Y: a few groups of rows, each row roughly a mix of its group's hidden directions:
Y (99 x 10):
[[ -7  14  18  -6  10 -13  12  13  -7   8]
 [  4  14   6  18   5  -3   9   5  -6  23]
 [ -2  17   6 -12  13  -8  14 -17   0   8]
 [ 16 -12  -1  -9  11  -4  -3  16  -5  20]
 [ 23   7 -19  14  -5  -1  -1  -7  -5   9]
 [  4  10  -5   6 -10  22   5  18  -2  13]
 [-15  -3  -5   3 -21  -7  -1   2 -23   0]
 [-15   6  -1   8  19   9  11  -7 -18  -2]
 [ 20 -12   1  -9  20  -8   1   4   6 -11]
 [  0  -9   5 -25   2  15  13  -3  -4 -12]
 [-26   4   1   3   2  -9   6  -7 -14  15]
 [ -1  -4   0 -15  -1  -2  24 -16  13  -8]
 [ 13 -10 -19   5  -9  17  -4  -9  13   6]
 [ -7  19   2  13   2 -10 -16   2  -8  16]
 [-18 -17   6 -11  -3  10 -14  11 -10  -3]
 [ 12  -3  -8 -25 -13 -10   5 -10   8  -1]
 [  9 -25 -10  -8 -12   5   5   6 -12  -8]
 [ 17   1  -8   8   5  14  12  -7  13 -16]
 [ 11  -2  -8  12 -12  24  -6   4  13  -4]
 [ 20   4  13   8   6   2  13 -10  -8  17]
 [ -9   0   0  21  -3  13  -1   1  -6 -24]
 [  0   4   0   0   5  10  33  -2   7   1]
 [-11 -13   4 -23  -2  11   7 -10 -14  -4]
 [ -7  12 -18  13  -7  -6  17   3 -12  -9]
 [ 17  -5 -18  -8  -6   6  -6 -19   8  10]
 [  9 -15  -7 -14   8   9   1   7   9 -22]
 [-14   5 -13  13  13 -12  14   5   7  11]
 [  9   7 -15   7  -5  23  -6 -11  -8 -11]
 [ 17  -6 -10  10  19   8  11  11   8  -1]
 [  6 -24 -13  -1  17 -14  -3   1   0  -6]
 [  7  26   4  -7   4 -13 -12   5   7   9]
 [ 10  21  -8   4  -7  -2   2 -10   8 -21]
 [ -7  -9  -3 -11  -6 -23   4  11  -5  17]
 [ 25  -6  -4  -2  11  11   0  18   4  -4]
 [ 21 -14   3 -11   5   0  15 -16   0   1]
 [ -3  -7  -8  12 -17 -10   8  18  12 -10]
 [ -6  11  12 -25   2 -16   8   5   5   5]
 [  4 -10 -12 -11  -8  25   7  12   5  -3]
 [ -7  -7   9 -19  -3  -1   3  19  -7  18]
 [ -3  -6  -3  19   8  -2  17  -2  21  -8]
 [ 26   6   0  18   8   6   7   5   8   7]
 [-10  -4 -14  10   1   6  -4   2 -27  -8]
 [  9   9  12  10 -17   8 -18 -10  -9   7]
 [  5  -5   4 -14   4  -1  21   5   4 -23]
 [ -7   0  24   1  16  15  -8   8  -7   5]
 [ 18   5 -13   3  -5  13  -6 -12  17  10]
 [ 15   6 -11  15  -2 -20   9  -5   7 -11]
 [  8  -3  10  10  -7  20  -9  12  17  -6]
 [ -5 -14   7 -22 -10  11   7   6   7 -14]
 [ -5 -12  12 -21   8   5  12   3  13  11]
 [ -7  -8  -7  -5 -10 -17 -11   8 -20 -13]
 [ 15  10  -1  23   4  -9  -1   9   7  14]
 [ -2 -21   4 -18   0  -5   2  12 -10  15]
 [  8  -4 -15  17  -7  21 -11   8   2   4]
 [ -8  11  -2  16  -3   3  24  12  11   2]
 [-18   6  11 -19   7   6  11  11  -8  -8]
 [  0 -21  -5  -2   8  -6   1 -22 -14   5]
 [  1   3  -2  -9  -9 -18   5   9 -18 -19]
 [  5  -9   6  15   3   1  -1  18   1  24]
 [-20 -10  -7   7  16   3  19  -6   1   7]
 [ 21  -7  -6 -18  -4   1 -13   6   8  12]
 [-23   1   0   5 -12  -8  10 -17  -9  -2]
 [-14   2  14  -3  -2   8 -27   7   7  -3]
 [ 16 -11  -3  -1 -15   5   0 -23  -1   9]
 [  7  19  12  14  19   6   9  -5  -3   5]
 [ 15 -12  10  -8   3 -15 -22  -1  -3   4]
 [-12  -9  -8 -16   0  22   9  -4   0 -13]
 [-17   9  13  -6   6 -16   6  10 -17  -2]
 [ 14  -2  15 -17 -18  13  -2  -3  -7   1]
 [ -5 -10 -18   2 -10 -14   4   9   4  21]
 [ 20 -10 -13  10  -4   5   9  -2   4  19]
 [-16 -13  -8  -1  -4  -8 -23  -5 -10  -7]
 [-15  -2 -12  11 -10   6  19   9  12  -8]
 [ -2   6  22 -18  -1 -19   3  -2  -7  -1]
 [ 14 -10 -16  -9 -16  -4  -5 -17   4  -8]
 [  3 -19   3  -6   9 -12 -21  -3 -15   2]
 [-11 -11   4 -13 -10  22  -9  10   5   9]
 [ -9 -19 -11 -16   9  14   7   0  -4 -12]
 [  9   7  10  -3  20 -14 -12   6   6 -16]
 [ -4   8  17  -1  14  26   0  -5   4   2]
 [-22   3  -6   7  -5  13  20  11   3  -1]
 [ -2 -11   8 -12  15  -6   9   7   0  24]
 [ -8   0   2  -2  12   8 -12  -4 -30  -1]
 [  5  11 -13  15   3   9  13   1  22  -2]
 [ -2  -4  -2  -7 -13 -14 -24  -2  -8 -14]
 [  1  -4  -6   8  19 -27   3   3   7   0]
 [-15 -20 -13  12  13   4  11  -6   1   4]
 [-17  -8   7   1   3 -20   4  18 -11   5]
 [ -5  -9  15  16  18  17  -4   6   3  -2]
 [ 11 -16  -7  10   9 -21  -7 -12  -2   6]
 [-18  18   2   2 -21   3 -12   1   5  -3]
 [ 14 -15   4 -15   8 -14  16  -6  -4   8]
 [-14 -22  -3  -5  -9   3  14 -14  -4   9]
 [-21   9  -1  -2 -18  -1  18 -10  -5   3]
 [ -3  13   0   4   6  23  11  -1  -3  20]
 [-23 -10   5  -9 -10 -12  -1 -16  -3   4]
 [-10   0  14 -19   4   3  11  -5  19  -9]
 [-17 -12   4 -24  -2   1   1  -4 -14  -6]
 [ 19   0   8   9  13 -17 -14  -5 -10  -4]]

which group is each row in? (one row of each group first):
[  2  11  -1  13   1 -25  -9  12  11   4]
(22)
[ -5 -15   5 -21  -7 -11 -20   1  -1   5]
(24)
[  6  13 -19  -3  -9 -10   9  -4 -14  15]
(98)

[  4 -12 -17   6  -7   2  -5  21  -1  17]
(22)
[-19   5  -9   6  -9   7  23  10   7  -2]
(98)
[  7  22  14  -4  -3  16  -9   5 -13  -1]
(98)
[  8  12   7   3 -20  22   0 -11   2   3]
(22)
[  4 -12   4  -5  10 -18  -1  16 -19  -9]
(24)
[-15 -13   4 -24  -1 -10   1  -5 -12  -4]
(22)
[  5  -7 -10  12  20   9  -3  -9   6 -19]
(22)
[ -3   6   4 -17  -2   5  26   3   9  13]
(24)
[ -6  -6 -11  16  12 -23  -5 -10   2   5]
(22)
[  0  -2  -3 -16   1 -17  23   7  12   6]
(22)
[-13   5  -3  -6  -2 -28  14   2  -6  -8]
(98)
